128 stands for zero in the data rows.
Here is a table of points, one per row:
[143 139 162 124 132 149 126 125  93 158 145 132 132 143  51 126  98 137
 129 162  93 124 141 112 113  95 126 100 163 160 114 179  81 115 115 171
  94 134 107 165  82 111 122 128 126 103 137 150]
[168 111  98 152 123 140 116 126 147 152 124  97 130 158 145 147 121 135
 145 111 152 136 144 190  95 124 125 143 114 134 169 126  88  95 106 136
 184 131 127 111  99 128 123 118  78  94 126 119]
[194 104  61 147  90 111 124 115 104 136 154 100 108  99  71 112 114 135
 146 117 139  96 125 109 132 149 106 144 125 137 123 122 154 112 140  68
 140 129 122 141 126 141 158  94  72 149 135 114]
[134 107 131 132 144 137  93  87 146 127 113 155 159 132 113  90 126 136
 162  95 121 131 149 142 158 100 134 136 143 139  95  82 160 147 171 105
  90  95 142 195 124 132 105 138 117 110 112  95]
[135 110 152 148 133 108 143 127 136 147 102  96  95 155 144 128 168 134
 170 110 129  95 146 145 123 171 136 123 168 113 129 120 138 130 163 138
 139 124 138 124  81 166 100  95 152  77 130 151]
[114 157 152 139 125 152 143  72 123  63 134 156 106 146 135 145 122 164
 140 133 138 112 168 105 122 120 121 116 128  86 134 114 115  90  95 131
 105 153  94 144 120 117 120 108  90 117 112  96]
[171 134 123  83 166 121 112 112 122 166 143 112 155 131 144 107 125  90
 119  88 102 146 112 144 123 138 147 148 126  98 116 150 131 121 144 111
 150 153 157 123 116 154 157 123 148 138 130 150]
[109 121 148 125 115 149 126 113 145 129 153  88 158 162 127 117 160 101
 130 137 158 151 126  96 130 159 129  85 180 166 107  91 118 130 106 105
 134 117 126  96 122 158 116 166 132 156 116 164]
[127 117 119 102 145 129 150 136 154 155 134 156 138 134 168 156 102 132
 146 159 138 102  94 164  96 108 110 119 101 153 118 115 128 126 104  95
 127 138 108 165 181 119 103 152  87 160 134 153]
[171 113 140 112 124 156 137 113  73 128 138 131 147  87 152 123 140 104
  98 117 137  90 159 136 104 124  90 124 103 104 140 129 140 132 133 137
  69  98 146 124 113 147 149 150 142 160  73 167]
[121 108  93 150 140 162 105 123 127  90 143 134  96 140 156  98 158 127
 121 113 134 139  91  80  89  98 134 103 135 125 113  98 155 124 147 125
 151 143 135 107 107 133 166 183 118  97 149 114]
[120 109 190 176 107 129 101 123 115 129  62 144 131 156 130 102 117 122
 112 103 109  76 121 112 129 102 113 138 116 132 145 118 143 126 111 102
 169 119 110  99 118 108 120 120 154 181 153 108]
[145 136 101 148 155 125 111 133 150 111 123 145 131 137 145 128  95 119
 131 128 142 119  90  82  80 144 114 128 132 126 101 206 109  78 160 100
 114  93 130 111 114 116  76 103 154 124 150 119]
[148 131 167 104  83 149 129 115 101 107 125 110 131 141 139 168 130 110
 115 110 127 122 103 115 173 120 126 132 144 103 118 120 128  88 109  86
 155 139 155 158 184  67 113 123 141  94 128 185]
[ 83 145 105 135 160 136 160 125 105 109 160  88 173  97 124 152 151 137
  96 155 132 107 124 134 113 138 168 182 125 112 128  94 141 126 116  89
 124  70  75 117 104  86 124  97 140 106 144 118]
[134 139 134 123 135 138 130 126 143 124 104 132 121 116 112 125 191  91
 138 117 107 107 130 170 102 133 122  83  97 157  91 103 102 101 122 150
 115 126 134  93 135 105 146 107 105 146 164 132]
[136 166 152 162 150 103 143 107 130 110 125 155 100 104 105 110 105 119
 122 152 143 147 137 177 149 130  95 114 122 109 124 141 129 155 132 109
 163 118 113 117 113 104 151 197 131 103 157 158]
[123  96 161 101 120 146 148 157 125 144 157 112 114 119 145  75 126 162
 153 144 151 110 166 100 150  97 132 151  87 154 143 160 116 172 117  84
 140 118 156 108 132 122 117 159 133  83 143 125]
[ 97 150 106 139 106 129 141 151 130 135 103 147 164 123  78 106 150 141
 149  95 111 146  83 118 140  78  93 100 123  90 178 156 131 146 146 114
 137 134 100 135 141 153 155  83 135 127 145 152]
[125  82 126 145 162 118 114 148 118 138 123 151 141  81 133  97 124 144
 141 142 106 131 160 107 130 205 186 104 135  95 136  96  98 108 119 144
 134 116 126 161 154 161 157 118 123 108 166 141]
[100 141 107 137 151 118 143 128  62 139  78 112 121 163 149 110 132 133
  63 148 137 112 148 152 127 160 111 107 142 164 138 137 133 157 144 128
 118 156 119 140 106 138 156 117  96 130 134 113]
[147  92 137 145 194 104 135 138 106 153 140 166 111 137 134 188 128 140
 104 109 143 126 114 100 155  87 151 164 116 166 108 132 149 113 144 135
 122 182 120 104 131 140 139 131 121 128 141 125]
[107 183 142 141 122 147 118 137 117 158 116  92  98 122 143 135 128  83
 143 163  80 136 105 115 118 138 134 127  91 100 104 121 168 117 147 135
 130 126 147 152 109 104 118 147  95 131 146 117]
[198 126 140 144 126 128 144 111 150  88 132  80 151 104 140 107 106 127
 146 151 186  97  90 124 114  92 195 106 136 126 147 137 143 150 121 160
 109 169 132 128 128 123 129 111 161 143 157 128]
[ 89 121 176 133 146 156 124 116 108 123 169 142 148 123 112 111 188 161
 154 109 172 125 123 144  92 125 112 156 108  98 146 169 137 136 149 186
 161 132 150 158 160 126  97 125 103 155  97 150]
[147 140 116 107 118 108 136 139 155 143 127 140  69 150  99  97 138 131
 103 144 186 168 120 128 130 114 131 176 145 121 122  93 149 113 121 150
 143 138  82 155 132 140 105 137 140 134 111 143]
[120 151 144 124 128 129  99 139 128 117 130 126 110 126 109 152  76 123
 145 145 144  91 147 141 128 155 114 122 137 105 159 119 174 134 116 121
  88 160 160 103 138 168 127 114  95 135 142 126]
[128 121 128 171 151 112 144 166 117 112 147 142 103 146 133 124 145 131
 177 119 111 151  60 145 129 157 139 132 144 146 132 134 126 153  76 111
  94 134 188 140 114  93 143 126 137 127  89  80]
[107 100 116 106 151  93 107 141 159 129  59 106 172 152 127 167 137 167
 133 150 127 138 142 121  97 121  92 107 133 113 151 135 140  99  97 124
 104 116 136 141 150 124 178 163 169 122 128 128]
[ 97 140  96 149 109 124 166 139 102 138 131 115 142 124 152 120 118 127
  97 118 136 118 117 122 156 109 115 146 175 136 148 122  84 115 140 192
 138  89 184 147 149 107 137 112 118 122 115 128]
[109 102 114 153 145 170  92 101 121 132 158 103 143 133 118 142  97 146
 152 140 100 156 135 158 152 110 150 115 120 181  99 152 164 111 110 164
 176  89 118 125 142 146 151 123 138 161 122 143]
[135 124 120 107  98 143 141 131 103  95 135 133 136 128 143 135 127 132
 151 156  96 156 106 118  91 182 120 151 147 170 194 117 112 142 157 110
 141 139 132 173 133 151 125 164 135 149 183 121]
[122 127 120 173 121 109 131 107 127 165 122 120 136 119 156  82 109 140
 130 147 119 174 126 148 112 148 110 157 124  91  84 137 133 136 116 142
  94 153 120 120 168 115 120 125 147 144 131 155]
[131 138 114 129 177 175 108 141 115 118  98  78 113 138  77 132 129 160
 114 105 143 116 134 132 158 155 122 133 141 100 119 129  98 141 149 123
 135 167 120 136 155  80 142 173 137 135 108 114]
[ 54 123 128  84 123 107 116 118 112  92 118 101  77 107 134 105  53 105
 144  80 130 150 143 157  94 111 142 138 125 153 131 113 128 122 153 138
 117 130 123 121 136 105 133 111 137 117 131 127]
[124 140 144 106 131 159 125 125 137  92 125 149 145 181 134 130 130 135
 139 161 128 120 125 137 136 131  89 188 117 141  64 114  95 159 145 120
 117 124 147 120 126 158 158  67 125 104 168 160]
[145 126  99 125 148 140  94 151  98 129 181 119 165 168 141  97 134  80
 129 128 111 148 127 122 161 107  82 120 123 122 178  86 112 126 144 181
  87 149  97  99 159 126  82 119 138 109 120 120]
[107 175 113 146 105 111  95 185 134 128 143 131 180 135 106 187  91 128
 162 130 145 115 168 134 123 146 141 133 111 115 101 100 128 162 131 134
 162 151 150 122  85 122  96 154 168 147 116 120]
[110 107 137 109 109 170 174 148 153 144 132 133 155 132  96 116 122 103
  92 122 135 138 139 154 133 169 144 110 114 122 104 165 152  83 131 112
 133 145 133 100 183 151 109 140 142  95 135  51]
[100 106 119 154 136 155 127 143 168 123  94 117 129 112 133 131 114  97
 132  66 150 130 136 126 151 141 124 133 116 140 112 141  80 147 101  99
  99 133 107 152 120 136  86 133 119 173 121 142]
[126 138 126 103 144 101 140 163 124  69 115 135 133  93 121 158 118 152
 103 105 166 158 105 131 144 120 132  69 124 128 112 122 135 136 140 128
 140  87 160 104 137 166 107 113  80 128 137 152]
[136 106 151 116 141 177 156 118 114 147 105 155 127 128 139 140 102 152
 130 145 117 174  87 155 180 142 163 129 153  99 173 119 157 108 133 112
 119 125 125  95  66 135  97 116 118 153 130 135]
[137 137 138 119 140 104 152 152  85 107 108 148 149  81  89  92 132  99
 157 128 132 135 144 116 126 128  63 179 138 154 130 114 136  59  92 144
 134 114 134 126  98 140 120 152 147 110 100 128]
[ 88  84 125 116 107  80 113 122 100 159  99 119 142 131 129 123 145  80
 139 153 174 143 105  85 130 160 151 112  93 139 128 145 154 153 118 160
 126 142 120 146 112  96 117 115  83 108 128 139]
[114 131 162 113 103  80 148 177 144 128 173 121 148 168 144  79 104 160
 132 116 107 119 134 140 113 101 138 107 177 103  99 131 135 104 146 107
 118 134 113 101 124  98 160 133  86 161 104 122]
[100 125 135 133 118 125 110  93 144 149 162 128 104 113 115 187 143 112
 143  95 108 149 134 116 123 140 120 155 156 114 155 165 117 159 120  98
  97 115 108  83 127 130 157 142  93 108 126 153]
[ 91  89 120 148 127  98 131 102 183 116 135 158 127 106  95 152 150  99
 104 172 111  99 140 150 130 116 130 114 159 161 152 118 136 122 192 114
 130 157 161 121 136  90 108 116 156 138 106 149]
[132 179 117 142 161 124 157 131 149 147 141 133 100 156 122 122 138  95
 125 109 124  96 150 121 131 110 151 129 171 150 142 145 168 160  77 129
 121  74 112 139 178 162 119 125 145 138 150 131]
[155 115  98 138  76 152 115 141 172 122 116 151 129 124 124 123 142 140
  96 138 154 145 135 155 148 129 139 147 127 122 118 135 117 137 137 171
  80  94 135 115 106  90 144 161 127 142 157 122]
[104 158 121 111 121 130 144  70 134 177 124 147 134 108  98 110 116 154
  87 126 119 103  74 115  97 117 154 113 111 130 109  86  81 140 115 109
 136 155 145 120 110 165 119 144 139 110  85 120]
[177 121 166 109 111  99 121 101  94  97  90 117 123 164  94 158 147 133
 137 149 122 177 117 134 101 141 161 141 108 136 120 133 119 164 146 120
 123  93 111  99 165 142 126 116 138 144  92  76]
[ 94 151 122  89 109 162 110 163 156 137  92 100  99  91 146 135 170 121
 136 141 122 129 127 123 145  90 149 170 154 132 125 154 123 103 127 136
 115 159 130 141 112 168 152 130 140 161 124 110]
[133 116  87  45 125 120 106 130 105 133 146 185 109 137 122 127 143 131
 146 108 122 104 139 145 119 130 152 105 136 104 129 125 142 158  79 119
 143 126 124 123 100  67 123 102 160 126 167 118]
[110 102  87 109 130 111 179  78 148 129 126 106 136 137 127 152 118 138
 137 142  98 132 151 103 144  90  78 132 119  89 102 120 137 159 107 149
 137 146 161 110 121 140 112 130 119 134 165 100]
[147 163  94  94 143 105 112 114 153 123 109 127 127 166 133 100 125 151
 122 133 102  85 129 108 149 130 152 148 104 127 155 155 126 113 146 149
 133  87 148 114 133 117  90 183  83 135 103 148]
[103 102 103 130 121 111  93 117 126  84 159 138  69 144 135 111 127 120
  79 173 123 114 130 142 145 131 118 113 111  99 128 164 114 118  99 117
 155 122 133 149 117 168 117 114 173 149  89 131]
[130 151 140 114 122 133 110  97 161 151 115 114 119 107 162 141 100 127
 150 125 142 112  83 144 156 142  81 106 119 156 140 123 141 124 119 151
 125 101 108 123 128 127 161 120 158  77  98  99]
[158 114 174 132 148 110 122 177 164 120 147  88  85 101 106 115 131 152
 103 136  73 148 121 107 127 116 119 126  84 136 149  83 106 135 120 127
 119 125 124 126 137 118 102  95 123 124 116 149]
[150 123 158 123 142  64 138  95 127 115 148 119 161  91 164 146 152  79
 157 132 117 124 130 136 157 137 143 134 150 111 123 141  76 128 138 137
 164 137  96 149 117 139 145 148 103 155 144  76]
[132 106  92 154  77 116 171 141  93 103 116 140 109 139 144 160 125 143
 151  85  82  96 119 127 129 149 174 134 102 129 106 120 126 124 138 170
 116 146  85 122 141 167 127 169 153 108 126 169]
[157 166 117 135 119 135 133  97 153 106  99 147 150 111 149 121 127 139
  84 100 107 185 191  97 113 137 144 144 131 165 139 138 148 143  86 132
 151 177 155 120 132  93 118  93 125 121 117 142]
[131 157 135 108 121 133 142 120 137 166 146 166  99 117 144 133 119 155
 160 131 146 113 134  81 152 198 104 112 124 151 123 116 117 126 165 159
 158 124 110 100 144  99 170  98 149 173 127 124]
[127 131 145 137 118 149 127 162 177 109 133 161 167 151 125 133 102  80
 102 146 128 109 124 115 123 127 163 147 103 120 152 132 131 145 125 127
 138 122 118 136 124 142 194 118 106 101  81 134]
[121 168 103 162 110 129 103 128  80 160 117 154 121 114 147 125 156 127
 167 169 155 148 162 136 140  71 167 103 117 137 139 129  89 107 142  75
 112 135 145 104 160 142 128 118 142 115 116 128]
[152 133 115 120 134 145 186 151 141 116 137 109 123 139 151 143 139 131
 138 127 120 168 165 123 128 116 118  76  93 133 117 151 164 135 157 100
 126 132 100 162  87 110 137 107 155 130  94 136]
[118 157 155 140 108  81  87 119 142 137 178 118 148 126 149 132 154 185
  65  89 133 127 119 141 153 142 118 122  87 156 135 146 147 106 129 105
  91 142 124 150 112 148 114 141 145 121 173 109]
[161 111 132 127 114 151  87 170 111 133 119 141 140  59 156 133 138 143
  94 143  97 107 125 135 107 107  83 122 189 123 100 132 141 180 126 151
 162 127  94 131 155 127  89 124 116  99 100 107]
[142 114 153 147 117 130 138 136 122 186 149 133  90 146 121 180 113 114
  89 110 153 154 158 107  87  93 113 118 136  97 141  94 109 123 138 140
 129  78 159 165 134 137 140 127 143 139 151  95]
These points spread out most along one direction. For each point below, how far along it does it lie, from 0 to 99? 50 is the average, and the first point above lies past it. One standard deviation of the points above along it is 16.
[130 151 140 114 122 133 110  97 161 151 115 114 119 107 162 141 100 127
 150 125 142 112  83 144 156 142  81 106 119 156 140 123 141 124 119 151
 125 101 108 123 128 127 161 120 158  77  98  99] 51
[ 97 150 106 139 106 129 141 151 130 135 103 147 164 123  78 106 150 141
 149  95 111 146  83 118 140  78  93 100 123  90 178 156 131 146 146 114
 137 134 100 135 141 153 155  83 135 127 145 152] 66
[ 97 140  96 149 109 124 166 139 102 138 131 115 142 124 152 120 118 127
  97 118 136 118 117 122 156 109 115 146 175 136 148 122  84 115 140 192
 138  89 184 147 149 107 137 112 118 122 115 128] 84
[114 131 162 113 103  80 148 177 144 128 173 121 148 168 144  79 104 160
 132 116 107 119 134 140 113 101 138 107 177 103  99 131 135 104 146 107
 118 134 113 101 124  98 160 133  86 161 104 122] 54
[137 137 138 119 140 104 152 152  85 107 108 148 149  81  89  92 132  99
 157 128 132 135 144 116 126 128  63 179 138 154 130 114 136  59  92 144
 134 114 134 126  98 140 120 152 147 110 100 128] 81
[107 100 116 106 151  93 107 141 159 129  59 106 172 152 127 167 137 167
 133 150 127 138 142 121  97 121  92 107 133 113 151 135 140  99  97 124
 104 116 136 141 150 124 178 163 169 122 128 128] 53
[ 91  89 120 148 127  98 131 102 183 116 135 158 127 106  95 152 150  99
 104 172 111  99 140 150 130 116 130 114 159 161 152 118 136 122 192 114
 130 157 161 121 136  90 108 116 156 138 106 149] 54
[ 83 145 105 135 160 136 160 125 105 109 160  88 173  97 124 152 151 137
  96 155 132 107 124 134 113 138 168 182 125 112 128  94 141 126 116  89
 124  70  75 117 104  86 124  97 140 106 144 118] 39
[148 131 167 104  83 149 129 115 101 107 125 110 131 141 139 168 130 110
 115 110 127 122 103 115 173 120 126 132 144 103 118 120 128  88 109  86
 155 139 155 158 184  67 113 123 141  94 128 185] 63
[132 179 117 142 161 124 157 131 149 147 141 133 100 156 122 122 138  95
 125 109 124  96 150 121 131 110 151 129 171 150 142 145 168 160  77 129
 121  74 112 139 178 162 119 125 145 138 150 131] 57
[126 138 126 103 144 101 140 163 124  69 115 135 133  93 121 158 118 152
 103 105 166 158 105 131 144 120 132  69 124 128 112 122 135 136 140 128
 140  87 160 104 137 166 107 113  80 128 137 152] 45
[134 107 131 132 144 137  93  87 146 127 113 155 159 132 113  90 126 136
 162  95 121 131 149 142 158 100 134 136 143 139  95  82 160 147 171 105
  90  95 142 195 124 132 105 138 117 110 112  95] 62
[142 114 153 147 117 130 138 136 122 186 149 133  90 146 121 180 113 114
  89 110 153 154 158 107  87  93 113 118 136  97 141  94 109 123 138 140
 129  78 159 165 134 137 140 127 143 139 151  95] 66
[133 116  87  45 125 120 106 130 105 133 146 185 109 137 122 127 143 131
 146 108 122 104 139 145 119 130 152 105 136 104 129 125 142 158  79 119
 143 126 124 123 100  67 123 102 160 126 167 118] 34
[194 104  61 147  90 111 124 115 104 136 154 100 108  99  71 112 114 135
 146 117 139  96 125 109 132 149 106 144 125 137 123 122 154 112 140  68
 140 129 122 141 126 141 158  94  72 149 135 114] 28
[136 106 151 116 141 177 156 118 114 147 105 155 127 128 139 140 102 152
 130 145 117 174  87 155 180 142 163 129 153  99 173 119 157 108 133 112
 119 125 125  95  66 135  97 116 118 153 130 135] 30
